Each path below is one point turned by a fixed rotation once a step. After each direction that follows a path, write how fast that rotation turns it, in degrees a step (0 if it stays still).
Each turn is a multiple of 5 degrees from 10 to 175, or 0.
Each row of a path follows its step; steps can be skipped.
Path 1:
step 0:  -8  -8  27  -6   0  -4  -6  11   0 -17  -2 -13   8  20 -10   2 -11   2 -12  -1  11  22 -15  -2   4  -3 -12  13  22 -11 -12  -9 -17   8  17   5  -4   4   9  -8  14  23  28 -12   2  -8 -18   8  17  14  -9 -13  12 -20 -16  -3 -22 -20  11   7 -20  -6  -5   2   0 -12 -14  16 -14   0  15  -3  -7   2  -7 -24
step 1: -11   8 -12 -22  -1  -9  22   1 -12  20  14  -4 -10   4   7   1   6 -18  -7   2  -4  -1 -20  19   2  24  14  -4   8 -21  -3  -2   1   4  -1  13   3  -6 -18  16  -2 -37  -8 -10  -7  19   0  -8  13  22  -2  20   3 -23 -16  16   5  24 -19  -1 -23   0   1   7   7 -16   3  -2  -2   0  15  -5   5   7  11  13
step 4: -13 -17   2   9   9  -6   6  10 -30 -10  -1  -6  -3 -33  -7   5  25  -2 -12   7  18  -3  11 -17   5 -14   2  21   6  28 -12 -12 -11 -14   1   6 -10 -15   3   7   9   1   3 -15  -2  -1   6  22  12 -14 -14  12   6 -15  19  30   2   8  -1  -7  18 -14  22   3 -12  -7  20  -3  -7  -3  14  -2  -6   5 -12  -8
step 7:   9  -4  19  -7   8  -7   7  13  -9   1  11  30 -27   3  26  -4  -6  -2 -12  -8   2   7  -4   1 -12   0  -1  14   2  22 -12  -7 -17  10  23   0  -2  -8  10  -9 -11 -22 -21  20 -10   5  -3 -12   2   1  30 -25   9   3  -4  -5   9   6 -12   9  -3 -11   7   1   9  -9 -10  -7 -23 -23  -2  -7  14  22  18   8
step 10:  20  -7   9  17 -14 -28   3 -10  12 -24   5  28  -6 -13   9   0  -4  -3 -10  12  -4   1 -13   1  11   8   4 -10 -16  -4  12 -14  -1   3   2   4 -22  -8   5  13  -1   9  -2  17  11  26  10  -8  22 -21 -42   6  22  -9   7   3 -12  -9   3 -14  -2  -9  -9   4  -7  -7   2  -6  -6  22  10  -4 -20   1  -1  -8
step 14: -19  -7   2   4 -17   5 -22 -28  -9   1  -1 -24 -14 -18  19  -2  -4  18  11   3  10 -11  -4  -8  -5  13  12  20   4  -6   6   8   0  -4  19 -15  15 -13  -2  26  -2  -6  13   3  -8  -6  10  -4  22 -14   6 -16   3  -2  22 -15 -14  -7   1 -26  21 -13 -13  -3  -3  10  -3 -15   0  11 -17  -7   3 -13  24   9
step 15:   0  15   6  25  28  -6 -14 -10  -8  -8   3 -17  -2   1 -12  11   9 -38 -13  -3   6   0  -5  -8   0 -13   1  18   3  -2   0   3  16 -31   3  14   8  17   7 -16  -8  -5 -29  -1 -16  -1  17  11 -13 -14  21   5 -12  17 -13  -8   5  -2   6   2  -2  22  -5  16   4  12 -12   1  -1   1  -8 -15  -5  -1  11 -23
step 16:  -7 -13   5  -3   9 -21  13  26  -2   4   3   5  -2  -5  17 -15  17  -7 -14  -4  12  -1  16  -6   0  10 -32  11 -11  -3 -18   8   7 -15  -7  12 -21  -3   8   7  17  12  16 -10   6  12   5  14  -8 -13  -9  -9  -4   5 -10   6   3   1  16 -15  19   3 -13 -18 -21 -13   2  -6 -13   1  30  26   6  21 -16  -7
Speeds:
 3  2  2  0 -2  1 -4 -1 -3  2 -4 -5  0  3 -2 -3  1  0 -2  0 -5  0  5 -6 -2  1 -2  1  3  0  3  2 -2  0 -2 -1  5 -1  3  4 -7  2 -1  2 -3  2 -1  6  4 -1  4 -3 -1  0  0  2  2 -3  3 -2 -3  4 -3  3 -2 -1 -3 -5 -8 -4  3 -1  4  3  1  4 : 45
  6   0   0   1   3   4  -3   3   2   6  -2   0   1  -2   3  -4  -1  -2   1   5   1   5  -2   3   2   0   0  -1   0  -1  -4   0  -2  -1  -5  -4   3   2   4   1   1   0  -2  -1   4   0   0  -1  -2  -2  -1  -3  -1   3   0   2  -3   3  -1  -2  -3 -12  -3   3  -6   4   4  -2  -1   4   1   1   3   4   1   0 : 125
-2 -1 -4  3  4 -1  2  3 -2  1 -1 -3 -1  4  0  2  2 -2  7  4 -5  3  6 -2 -2  1 -2 -1 -3  5  3 -4  3  0 -6  0  1  0  1  0  0  0  3 -3 -6  0  4 -1  0  0 -2  5  1 -2 -3  2 -3  4 -1  2  5  1  4  8  0  0  3  1 -1 -4 -3  0  1  1  0 -4 : 155
-3  2  0 -1 -1  1 -3 -4  4 -2 -3 -5 -4 -5  0  1  6 -6  0 -1 -1 -1 -1  0 -2 -2  3  2  4 -2 -2  1 -6  6 -5  1  0 -6  3 -4 -4 -2  4 -1 -4  2  0 -1  0  1 -6 -6  1 -4  0  0 -5  0 -1 -2 -4  2 -1  1  0  0  3  3  5  2 -3 -2 -2 -2 -5  0 : 80
-6  1 -2  1  1  1  7 -3  3  3  1  0 -3  0  5 -1 -1  3 -4  0 -1  1 -1  4  3 -2 -1 -1  2  2  2  1 -1  6  1  2 -1  7  3 -2  4 -1  0  2 -4  2 -2  2 -1  2 -1 -1  1  1 -2 -5  1 -4 -1 -1 -2  2 -4  7 -3 -2 -5 -2 -2  3  1  3  2  8 -3 -5 : 40
-3  6  1 -1 -1  1 -1  0  4  0  1 -4  1  2 -1  4 -3 -4  2 -3  6  1 -1 -1 -1  1  2 -1  5  0  0  0  3 -3  0  0  1  5  0  1 -1 -1  3  8 -4 -4 -3  4 -4  1 -1  2 10  0  3  0  0  4 -2  1 -2 -1  0 -1 -3  4  3  0 -5 -5  2  0 -8  1  1  0 : 125
 1  2  1  4 -5  2  6 -4  3 -1  2  0  1  2  0 -3 -1 -2 -3  4 -3 -3 -4 -3  1  4  1 -1  0 -1 -4 -6  1  0  2 -3  1 -7  3  5  1 -1  2  1  2 -4  4  4 -6  2  1  6  1 -1 -5 -2 -3 -4 -2 -5 -1  1 -1  1  0  1  2 -4  4 -1 -2 -3  1  0  4  0 : 85
-1  2  0 -3 -4  6 -1  2  3  1  9  3 -1 -1  5 -4  2 -1 -2  1 -2  0  1 -4 -4  1 -4  2  0 -5 -2  4  8  2 -5 -2  3  0  0  3  0 -1 -1 -5  0  0 -3 -3 -1 -2  0  3  1  3  1  2  5 -2  2  2 -3  3  3  1 -1 -3  3 -1  0  1 -2  0 -5 -1 -7 -3 : 100
Path 2:
step 0:   2   9 -13 -13   8   4 -26  -2   6   5   5  14 -12   2   7  22  -7  17  -8 -15   3  -5   3  13  22  17  30  -6 -12   0 -18 -14   0   8  -3   3   0 -17  18 -17 -26  -6   7 -12  -6  -9  14 -15   1 -13 -11 -11  -5   1  20 -18  -4  -2   8  11  12  15  12   5  11  19   3  15  -2  12 -18   7 -20 -19   6  -1
step 1:  28   3  11  11   9   8  -4 -25  -6   2   5  -5   8  -6 -17   3 -16 -15   3  -4  17   7  -5  -7   1   5  -2  -6  19   2   6 -15  10   7   8 -20  25   6 -14   1  -6   6 -12   9  -7   6  -1   0  13   1 -17   5  18   8   1  39  11  -9   6  -8 -20  26   9  -3  -5  28   4  13 -19  13  -3  -1   2  10 -15  10
step 5:   6 -23 -20 -24   4   2  -1 -22 -10  -2   9 -17 -18  19   0  -3  -1  -6  19   4   5  11   5   4  -3  -5  26 -23  -6  10   8 -12   1   3 -10 -14  -3  10   2  -7 -14   2  -7 -11  16   3  15   4  19  -3 -12  -4  14   4 -32  16   9 -13 -16  -6  -5   2 -17   2   2   2  -7 -12 -13  -2  32 -11   9  -9   7 -13
step 7:  14   0  18  -5   5  -9  14   4  -6  -6 -17  -2  20 -24 -22 -12  16  12   9  -6  -2 -11 -15   7  -9  19 -29  -3  15  -9 -12 -24  -7   4  18 -16 -17   8  -9  -1 -24  -1   3   2 -13  14  -6 -13  -4 -15  -1 -10  14  13  19 -21 -14 -14  -4  11   3  -6  -1   7   5  -1  10  -3  -4   5  -4 -21   7 -19   5 -13
step 8:  -2  21   5   9  20 -12  -5  -4 -10 -21  15  -2   5  12  -3   1  -6   8  27 -18  -4  -4   8   4  17  -4  -2   6 -14  18 -12  -8 -13  13 -20  11  21  11  18  -9  14  27  -9  -8 -14  -4  -4  15 -10   2  -5   4 -19  13   6  -5   0 -13  13  12   7   3 -12  -3  -8   4  15  13  -6  -7 -36  -1  -9   1  23   7
step 11:   4   3   6 -10   9  15   4  12  -4  14  -8  -9  10   9 -19  -4   5   2  17 -13   5  -4 -10  16   6  -2  20  -2  10   5 -11   8   3  14   9   1  -9 -23  -6 -13 -10 -24   6 -13   7  17   5 -12  -5 -26 -13  -8   4  -5 -11 -34  11  11  -7 -16 -18 -29  -3  21  -7  13  -6  -9  -5  -7 -12  13  -1  14 -25  -4
step 12:   7   3  -7  16   6   6 -20   2  -6  29 -11  -2 -16  23  -2 -20   2   6  16  -2   3 -15   0  -8   3  26  11   6   5  -9 -27 -32   0   0  -4 -18  12 -12  28  10   2   3   1  -8  -7  -1  -6  22   0  -6  -1  18  13   3   3  23 -15   6  -1   3  20   8   6   9  12   0  -1   9  -2   7  -6  13 -16  17   8 -10
step 15:  -4  -2 -12  -3  16  -6  11  29  17  -9   2  12   8 -11 -11  -6  13  28  26  -8 -13   5   2   7  17   0   3   8   5   7  -7   8 -16 -23 -17  -5 -14  14  -1  -3 -12  -6 -30   3   8   9  14 -23 -11 -13   3 -17   1   4   1 -15 -11  11   1 -11  -2  -6   3 -23 -10  -2  -2   5  12  30   3  -8  12  12   5  -4
Speeds:
-2  2 -1 -7  1  1  2 -8  1 -2 -4 -1 -4  0  4 -4  0 -4  3 -1 -1 -2 -1  4  0 -6 -1  3  1 -2  0  4 -2 -2  0  3  1  6 -2 -2 -1  1  5  1  3 -2 -3 -2  0 -4 -3 -6 -1  5 -2  0 -7 -4 -3 -1  4  1 -1  4 -1  2  1  0 -1 -4 -1 -3 -2  1  4  0 : 130
 1  0  1  2 -3  4  7  1  1  1  2  2 -1 -1  4  4 -2  3  4 -2  1 -2 -2  6  0 -1 -1 -4  3 -1 -5 -8 -2  1 -1  2  0  0 -1 -2  4  7 -2  0  6  0  0 -1 -4  0  1  2 -1 -3 -4  4 -3 -1  1  3  0  8 -7  2 -1 -1 -1  2  1  4  4  1  0  1 -1  3 : 155
-1  3 -1  2 -2 -3 -3 -2  1  4  3 -3 -1 -2 -3 -2 -3  1 -2  0 -2 -2  1 -3  4 -4  1 -4  3 -2  2 -3 -2  1  1 -2  1  4 -2  0 -8  3  4  1 -3  4 -2  3 -5 -4  6 -2  5  0  0  3 -1  1  5  1 -3 -2 -6  1  8  4 -1  2  3 -1 -3  0 -4 -3  0  2 : 60
-5 -7  1  0  2 -2 -2  4 -3  0 -2 -1  0  8 -1  1  5  3  1 -2 -2  2  4 -2  2 -2  1 -1  1 -4  1  2  1  3 -1  1  4  1  4  6  0  4 -3  3  2  1  2  0  1 -2 -2 -9 -7  1 -1  3  0  1  3  1  2 -1 -4  4  1 -1  3 -4  1  4  0  2 -1  4 -4 -4 : 115
-2 -1  4  0  1  1 -1 -1  2  2 -1 -5 -5  4 -1  4  1 -2  4  0  3  0  0  4 -4  0  3 -2 -3 -4 -1 -5  0  1 -3  2 -5 -6  2  2 -1 -5  4  1 -2 -1  2  2  2 -1  4 -1  4  1  4  4 -2 -7  2 -6  0 -5 -1  2 -2 -5 -1  4  2 -3  4  4  1 -2 -3  0 : 55
 0 -1  2  5 -1 -3  4 -1  1 -4 -7  2 -1 -1  0  1  5 -5  0  1  4  3  0 -3  0  0  3 -1  6  5 -1 -3  1  1  0 -4  3 -1 -2 -3  3  2 -2 -1  0  2  1  1 -2 -6 -2 -1  0  3  3  3  3  3 -4 -7  2 -4 -1 -1  1  2  5 -3  3 -2  7 -1 -5 -4  2  2 : 175
Path 3:
step 0:  15  -4   8   5  10 -19  -5 -40   9   7  10   3   0  -3   7   5  -3  -3  12   3 -16   6 -11   4 -29   6 -22 -11  -4   4   6  -2  18 -13  -6 -21  -8   8   5 -25   4  12  -5   3   8   7  10  -3   4  -1  -6   6  23   4   0 -19   2 -17   1  -1  -6  13 -15  11   1   5 -22 -11  15 -20  19   2   5  -5  -3  24
step 2:  -4  10  19  15 -24  17  12  -2   8  13  -6  -8 -16  17  -9  -1  -3   2   6  18   5   5 -13 -16  10 -24 -12   9   2   4 -10  -8  -4  -1 -12  -5  -4  -8  -3  23   9 -16   2   0 -11   9 -19   2  -1  -2  24 -13  12  11  11  -9  -2  27  -5  -9   2  21 -23 -14   8   5  -9  18  -9  -8  13  10   2 -15  -4 -17
step 7:   9 -11  20  -1  -8 -22   3 -21  22  -4   2  -2   1   2  -2  24  -6   4 -15  -2  10   1   4  -5 -13  -1  -7  -1   7  13 -20  -6  -2  17   2  11  -8 -18  -9   0  13  27  16   8 -28  -2  -2  -5   6 -10   6 -23 -10 -14   1  14   8  -1 -11  20   4 -11   9  -7 -19  10   9  -8  -8   2 -13 -21  29   2  11  -9
step 9:   7   1  -6   1   3   1   5   5   6  -2   7   2   6  -8  -3 -15  -9  -5  -7 -12  -8   8   0   6  20   8   5  24  12   5  23   0  31 -14   6  36  16  24   6  12  12 -10  20   9   7  -9 -13 -19  -1   1  14 -22   4   0  -6   2   7   7  13  -5   5   6  -5   6  14   3  21  -6 -30  15 -13   1 -15  -3  -6  10
step 12:   4 -10  -9   5   7   5  18 -10  -3  -6  -6 -11  -5 -10  -8  -8  17   4   0 -48  -6  -7 -23   6  -1  -1   0  13  13  24  39 -11  -4 -14   1 -18 -13  -3   1  14  18  16   6  15 -10   4   2   3 -14  14   2   0  -2 -15   6  -1  12   9  -6   3 -19   4 -16  10  12  -1   8   4  10   2  -7   7   0 -10   0   3
step 13:   1  -1 -11 -10  -3   6  19 -23   2   5  10 -14  -8  15  -3 -13   9  -6  13  -8   3  -1   8 -19 -11  17   5 -16  10  -2   9  15  25  -5  -2  -6   4   1  14  -5  11  -7  -4  21   2 -14  -6  -9  13   5  15 -15  28  11  -1   8 -11   6   9  14  -8  -1  16   9  -5  37 -19   2  12  20  -7  -4 -15 -12 -10  -2
step 15:  -2  -1  -2 -15   4  -1  11  -8  12  14 -15  12 -13   7  -9  27   2   5  -8   3  16  11  -8   6   7  13  -1  16 -11 -10   8  -6   3  -2  -6  -3   3 -20 -17  -9  13  28   3  -1  -5   9 -16   9  11  -7  32   5 -16 -18  11 -18  -1  15   3  -2 -22   2 -10  14 -12 -19   9  -4  -2   9  16  25  -4 -17  -3 -12
step 16:   0 -12 -17 -13 -16 -17 -12 -12   1 -28  15 -10  -4  -4   0  -7  14 -13  -1  -1 -22  19   1  -1   6  19   7  23  -6  -6  12   8   8 -21  -5 -13  -9  12  15 -15  -5   2 -14  10   2   0 -13   7   3  21   2  13 -12  -1  -9  -2 -23   7  -8  14 -15 -17  -7   7   7  11  -9 -16  17  -6  19  19   0   6  -5  17
Speeds:
 5  1  0  1 -1  2 -3  0  1  4  1  3  0 -3  4 -1 -4 -4 -1  0  1 -1 -5 -5  1 -2  6 -3 -1  0 -7  1 -2  3  2  3  6 -5  3 -1 -3  2  2  3 -5 -3 -2  0  2  1  0 -1  4  0  4 -9  2 -2 -3  2  3  2  0 -4 -2 -4 -2  0  1  4 -2  2  2  3  0 -4 : 95
-1 -2 -1  2  2 -2 -7 -4  3  0  0 -1  2  1  0  0  2  1  2  4  2 -1 -3  3  4 -1  0 -2  1  1 -1  6  3 -4  0 -4  3  6 -5  2 -4  7  1 -4 -3 -3 -4 -2 -4 -4  0  0 -3 -4 -3 -2 -1  3  2  1  0  3  3 -3 -8  4 -1 -1 -1  0 -2  4 -1  1  2  2 : 45
-2  4 -3 -1  3  8 -7 -6  0  4  2  5  0  2  1 -2 -3  0 -2  2 -1 -4  5 -6  5 -1 -4  0  2 -5  2  0 -2  0  3  1 -2  3 -6 -1  2 -1 -4  2 -2 -1 -2 -1 -1  0 -1 -5  1 -1  1  0  0  2 -2 -4  2 -5  2  0  3  2  2  6 -2  0  1  1  5 -1 -5  0 : 90
